In the data rows, 128 means zero.
Here is a table of points, one per row:
[110  61  77 164  94  75  68 130 124 102 172 157 148 118 116 127 186 134
 134 119 128 167 142 153 118  59 132 112 163 162 128 142 112 133  73 115
 138  97 177 179 121  59  71 126 167 108 126 116]
[ 97  68 115  97 181 126 148 115 116 116 159 102 111 112 224 133 150 123
 134 109  84 128 159 165 122 116 112 117 197 144 158 160 151 124 124 109
 101  94 173 159 105 142  87 114 159 120 159  27]
[146 111 123 198 151 155 138 119 140 124 124  62 165 133 155 150 174 166
 179 118 152 125 166 129  99 128  89 152 199 184 123 119 122 140 120 134
  79 176 199 101 115 132 101 126 143  41 149  43]
[155 106 189 108 123 109 121 146 135 125 158 168 126 124 140 125 170 125
 176 117 142 129 192 155 105 221 120 105 142 142 119 100 129 122 101 123
 121 155 166 128 110 129  66 188 142  91 158  81]
[ 73  95  90 154  91 138 126 152  94 161 124 121 150 103 118 114 134 156
 122 167 154 170 124 199 161  85 158  75 156 208  71 158 246 112  94 141
  65 107 170 124 159 154  68 114 123  90 109 191]
[128  84 145 137 173 127 127 144  73 131 150 135 161 160 120 102  67 103
 115 109 195 164 108 131 137 168 135  97 169  88 136 127 121 137 119 178
  59 155 135 153 166 118  47  84 139 123 135 143]
[109 137 150 167 143 125 178 200 100 152 150 109 132 146 142 139 173  88
 173 131 135 140 122 202 134 157 142 183 162 139 200 120 140 179  97  64
 162 113 120 173 160 115  80 109 118  70  91  94]
[130 147 171 146 143 121 110 144 116 145 123 155 156 146 168 171 134 114
 118 128 141  90 148 112  74 151 141 109 134 117 110 172  86 142  12 114
  85  89 151 208 139 110 116 124 145  75 159 101]
[126 106 157 129 106 101 139 181 105 108  94 120 117  45 142 125 186 147
 152 151 162 126 150 149 110 120 122 128  84 122 148 190 136 147 100 142
 122 191 143 163 104  95 107 191 115 140 112  94]
[188  69 112  98 162 162 117 166 117 144 185 130 174 156 118 188 179 123
 137 139 121 142 163 101  90 145  88 118 117 135 156 101 186  18 103 127
 127 146 131 205 118 108  88  74  69 111 102  99]
[139 130 101 148 129 148 118 178  72 125 104 147 166 122 170 155 184 120
 163 112 102 151 181 128  67 109  90 111 136 102 108 129 184 153 111 124
 127 133 138 176 156 145 118 105 208 122 123  93]
[163 173 199  99 202 107 118 142  95 125  42 125 192 159 147  83 177 143
 108 133 144 120 181 128  88 127 149 106 196 131 129 167 140 131 102 139
 144 102  80  79 113 120  73 108 103  90 161  37]
[126 111 134 159 255 170  67 160 117 144 115 185  93 130 105 177 198 158
 136 135  95 149 158 147 134 124 172 119 133 129 151 142  77 133 126 144
  95 125 140 163 101 130 137 138 147 107 135 136]
[118  94 106 182 105 113 132 175 120 130 117 119 104 120 140 167 191  90
 124 139 122 129 187 128 114 151 128   0 124  95 160 109 140 139 117 144
  99 113 133 131 155  97 133 136  88 131 127  38]
[145 123 241 160 133  74 148 166  98 124 157 136 163 191 119 134 155 176
 145 171  82 117 160 134  81 140 188 137 177 125 158 148 143 103 149 222
 127 112 136 160 142 103 122 140 189 104 121  68]
[149 135 153 104 129 154 106 152  95 141 144 145 170 143 144 131 178 117
 142 125  94 124 131 209 112 161 147  98 155 116 135 185 154 117 121 134
 106 130 207 135 165  73 161  59 136 106 175 110]
[199  88 136  92 158 115 131 127 119 137 136 140 119 154 179 108 209 107
 186 124 115 146 156 181  96  97 156 109 102 142  94 128 137 108 110 110
 122 143  84 167 147 153 134 116  88 136 118 105]
[124 131  94 101  92 141  99 197 133 184  97 143 124 123 104 139 136 151
 135 178 115 154 161 209 110 116 136 121 181 146 177 114 165 136  84 109
  40 140 168 203 123 119  89  88 138 120 159  69]
[157 119 128 137 141 110 142 133 115 209 142 178 116 140 125 162 159 122
 131  70 110 119 160 111  71 102  92 120 156 142 176 235 148 162 121  90
 117 137 143 146 112 133 135 107  80 125 126 155]
[152  73 133 139 140 119 157 199 117 113 170 142 131 170 121 140 219 146
  98 136 127 104 144 150 121 250 106 100 133 206 126 175 136 152 102 139
  94 140 156 146 101 138  63 106 149 159 168 107]
[142 138 145  66 157 182  88 139  84 119 159 123 153 138 120 141 160 146
 111 223  98 129 119 138  93 104 148 101  86 157 125 123 139 146 100 115
 115 207 146 172 142 162 103 126 144 120 125  95]
[ 70 105 121 173 124  70 114 177 147  62 137 112 129 130 152 144 159 129
  31 134  95 133 148 144  88 145  90 147 112 141 128 102 173 118 122 126
 126 132 144 170 167 177 143  88  94 112 119  86]
[122  90 144 169 104 126 124 118 148 148 136 100 132 155 129 107 133 117
 116 104   0 146 108 153 105 123  96 117 166 133 117 140 134 143 123 158
  54 156 123 184 109  94  49 164 142 106 131 155]
[138 131 172 146 134 161  90 110 152 100 128 193  97 155 146 136 198 128
  86 101 147 117 115 168 106 108 142 127 138 131 133 138 208 153  90 132
  99 196 111 171 126 110 105 110 126 119 126 113]
[151 123 113 174 172 113 131 149 115 114 137 135 147 118 125 137 157  93
 148 117 123 141 116  72 114 150 132 125 136 164 168 139 184 112 113 158
 113 163 144 125 139  46 121 116 131 105 175  74]
[149 157 125 126 117 126 113 191  70 161 181 192 151 131 164  83 205 156
 159 125  94 111 113 124 126 112 172 118 126 109 113 129 164 151 125  96
  43 128 125 168 170 110 104 135 148  94  96  97]
[151  76 135 112 177 157 105 183  67  89 116 133 138 147 171 151 190 143
 106 142 129 136 126 153  72  95 127 107 161 133 249  96 155 151 121 109
 109 160 183 170 100  83 126 128 142  70  93 144]
[159  61 138 125  84 187 110 186 114 125 135 158 188 104 143 138 120 103
 116 122 106 182 120 167 106 113 104  95 176 181 136  72 160 150  85 130
 123 108 142 121 128 173 150 176 154 149 121 128]
[163  96 129 102 149 153 145 101 166 115 137 178 128  89  68 128 185 163
 134 153 133 126 159 175  62 133 127 129 159  79 128  87 165 182 154 124
 134 112 117 179 161 115 121 125 136 113 147 114]
[151 130 146 130 161 143 255 140  87 120 179 190 147 149 128 148 168 112
  85 142 133 123 182 138 112  54 123  98 137 118 132 110 134 134 142 129
  72 181 158 157 134 129 126 105 169  94 132 117]
[140  56 160 128 130 135 131 110 127 157 130 169 145 160 124 118 183 160
 130 186 128 194 143 161  82  89 117 142  80 106 171 132 143 199 126 126
  71 161  95 122 130  95 111 114 120 120 114  81]
[107 127 104 113 169  93 179 162 113 132 120 106 201 138  93 138 170 127
 150  96 108 132  90 158 101 118 140 110  90 177 178 131 118 154  95 160
  67 105 152 175 125 115 143 152 107 129 174  64]
[179 109 135 141 104 126  95 162  86  79 120 145 103 176  83 145 160  56
 134 162 100 129 118 152  89  74 113 119 108 122  79 121 164 137 121  74
  74 112 202 120 138 140  77 149 151  78  84 132]
[ 49 160 159 119 125 149 115 159 112 138 162 119 144 115 144 182 218 136
 117  31 131 138 148 147  61 117 142 116 114 134 112 139 132 133 132  93
 100 151 141 165 132 144 107  94 133  96  84  99]
[ 99 154 112  78 141  85 136 134 106 139 105 147 138 121  85 129 174 156
 128  83 132 128 110 148 113 129 116 103 186 128 127 107 189 123 144 143
 123 167 125 218  96  93 113 138 137 107  98 101]
[121  95 112 167  96  82 121 145  91 151 106 178 122 138 131 113 160  85
 138 183 176 137 125 148  79  89 128 105 152 223 141 106 154 106 128 101
  73 155 147 205 141 127 125 117 181  92 235 143]
[174 114  53 122 149 137 122 146 101   5 165 142 140 139 135 176 138 120
 167 119 105 154 171 144  74 146 166 130 157 137 121 122 174 179 119 104
  88 142  22 152 110 112 148 112 135  76 139 136]
[118 130 135 137 139 189 116 131 112 153 137 124  98 113 171 118 166 153
 128 117 105  88 167  99  84 102 155 168 126 154 140  70 160 144 127 128
 122 111 138 117 110  93  79 111 137 255 101 126]
[131  98 147 100 157 171  46 205 128 123 167 196 111 108 146 161 166 130
 134 100 101 110 172 131  95  77 114  99 127 255 148 137 133 155 122 136
  91 158  99 181 140  98 120 108 112  83  53  68]
[177 111 163 123 116 157  93 156 119 122 144 169  97 132 146 151 204 151
 148 106  87 135 115  90 109  99 147  97 182 127 153 140 182 127 161 119
 123 138 155 203 164 166 134 158 114  86 168  95]
[113  53 119 133 117 119  47 136  85 121 129 134 179 152 119  92 185 135
 128 144 142  99 128 150  77 133 127 136 156 134 152 123 154 139 149 130
  42 147 103 168 119 140  98 112 139  74 104 134]
[ 57 119 142  43 138 116 137 175 127 102 156 153 115 109 113 129 196 111
 162 149  95 161 196 111 128 153  87 143 144 148 131 147 158 150  88 138
  56 111 169 113 165  93 140 130 142  91 160  95]
[209 121 147  83 119  99 118 163  89 134 153  96  98 112 132 147 163 188
  88 140 128  75 127 149  94  95 126 104 189 142 115 107  85 141 110 112
  79 171 130 134 182 139 113 117 118 116 125 136]
[127 119 143 119 127 178 110 134  70 134 124 153  92 114 116 190 127 109
 123 155 165 125 159 131 107 163 146 158 169 139 101 113 142 162 118 208
  84 128 128 189 133  77 104 113 131  95 111 107]
[104  62 159 132 134 133 125 201 112 124 121 148 181 118  93  61 143  70
 143  80  97 131 188 119 113 144 155 143 178 144 151 155 120 144 110 128
  79 145 149 134 147 152 112 116 102 120 151  78]
[108 113 128 149 102 184 199 219 117 104 140 153 136 148 134  79 203 137
 171 176 128 159  94  81  76 110 106 138 174 156 121 139  94 139  85 154
 103 100 153 179  73 118 115 100  78 116 130  77]
[135 132 130 131  97 106 102 136  94 120 121 136 146 141 163 160 161 140
 110 133 128 255 134 132 115 116 138 110 160 166 119 113 157 125 118 123
  27 144 148 180 141 116  49 143 149 114 163 105]
[102 119 193 150 142 158 112 153  67 149 201 121 202 158  75  74 143 176
  93 114 107 103 170 155  89 150 135 110 136 128 118 127 145 160 146 100
 174 130  96 161 107 103 131 124 115  67 192  81]
[151 138 145 119 106 137 106 138 104 123 168  99 138 191 166 119 163 143
 126 132 138 126 181 118 208 128 123 148 127 114 185 124 148 135 109 122
 107 135  93 184  65 143 188 138 142  93 107 156]
[118 130 117 102 148 106  88 179  95 150 120 208 103 170 142 134 105 150
 182 134 119 149 124 148  73 101  82 100 113 115 118 109 147 138 140 108
 141 145 136 168 113 131 105 104 154 122 117 134]
[ 96 118  62 120 137 140  92 118 118 131 121 147 165 253 124 132 149 172
 137 135 144 132 146 139 109 110 151 105 150 154 138  93 144 155 103 117
 109 125 215 138 165 138 118 163 121 125 101  82]
[162 151 121 121 111 178 149 136  98  97 109 152 118 145  99 121 165 175
 111  75 124 149 135 149 121 130  82 121  92 167 152 159  85  77 160 144
 109  75 108 114 108  78 103  98 136  89 133 104]
Along one direction, these points spread out more than along any other. Take the direction at right angles to it along which they spread out most. Go by this last direction. Where along it does each point below lie, from 0 to 99? 50 is the average, and the first point above lies past it. One standard deviation of the points above along it is 16.
[112 106 172 105 112 164 151 114 110  81  89 144 173 141 126 146 145 110
 142 138  92 138 161 120 130 146 136  93 169 202 147 188 130 152 169  30
 102 114 161 225 153  85 101 131 130 149 147  65] 60
[ 95 112 117 116 137 123 114 134 107 133 142 156 120 128 128 112 149 132
  86 149 130 180  85 164  58 127 149  94 189 143 148 148 143   0  94  91
  81 137 134 141 144 115 149 184 168 112  80 106] 54
[118  83  81  88 109 113 134 101  55 141 103 161 124 137 167 116 175 112
 103 141  54 136 122 123 127 171 128 180 121 170 137 113  89 135  67 156
 134 142 184 158 161 130 121 115 100  64 142  71] 62
[141 114 105  71 119 150 123 207 135 182 168 155 165 157 160 161 159  85
  67 163 132 121 129 120 114 150 155 131 168 119  89 224 109 141 195 147
 135 154 114 148  95 110  99 154 130  63 128  91] 48
[148  94 163 106 172 122 129 127 116 143 109 120 138 115  98  87 221  72
 116 147 133 165 111 128 186 132 129 103 166 122 110  93 145 149 160 102
  95  98 149 179 125 110 128 121 143  90  90 121] 51
[169  84 125 136 117 145 134 149 125 122 160 132 153 135  74 197 165 119
 142 100 117 118 115 152 143 104 115 139 207 133 126 136 138 126  40 111
  87 135 131 156 101 141 124 115 158 131 137   0] 60
[ 92 170 109 150 136 139  64  60  59 109 169 121 193 114 116 111 185  59
 128 181 141 122 109 213  96 107  60 123 204 127 174 166  86 120 137 195
  87 124 100 160 175 107  40 154 136 141 151 145] 66
[125  89 107 122  81 139 109 169 133 140 132 121 112 198 110 152 180 118
 157 147 132 167 137 161 116  86 140 125 145 179 155 154 159 108 121 135
 143 156  92 147 170 135 120  95 164 154 132  92] 47
[ 53  79 223  87 129 116 108 156  55 122 144 124 133 174 114 234 195 116
 142 111 147 121 100 142 108 103 141 116 163 117 138 132 138 145 133 144
 124 123 106 100 131 108  79 124  72  91 183  97] 53
[172 137 142 106 149 160 115 172  42 145 159  71  23 181 110  65 167 114
 110  77 136 163 164 162   2 112 130  87 153 148 118 173 141 175 103 168
 123 157 163 172 143 110 142 124 140 124 128  62] 43
[131 117 119 111 111 148 101 116 124 121 146 138 112 114 115 134 190 120
 146 136  88 152  87  95  78 116 154  47 145 144 204 132 117 153  98 129
 122 165 124 135 120 183 104  22 192  84  97 132] 36
[155 146 147 165 121  95 106  97  67 117 175 155 113 126 126 154 145 116
 137 167 127 158 135 159  85 195 136 125 154 165 145 129 146 143 177 110
  91 123 158 150  91 132 124  96  87 126  79  77] 48
[143 126 147 102 125 118 114 155 175 105 154 127 133 144 132 119 157 114
 160 114 146 136 180 102  71 102 183  95 133 122 172 119 144 131 117 129
 103 128 183 174 121 129  83 109 106 107 137 110] 49
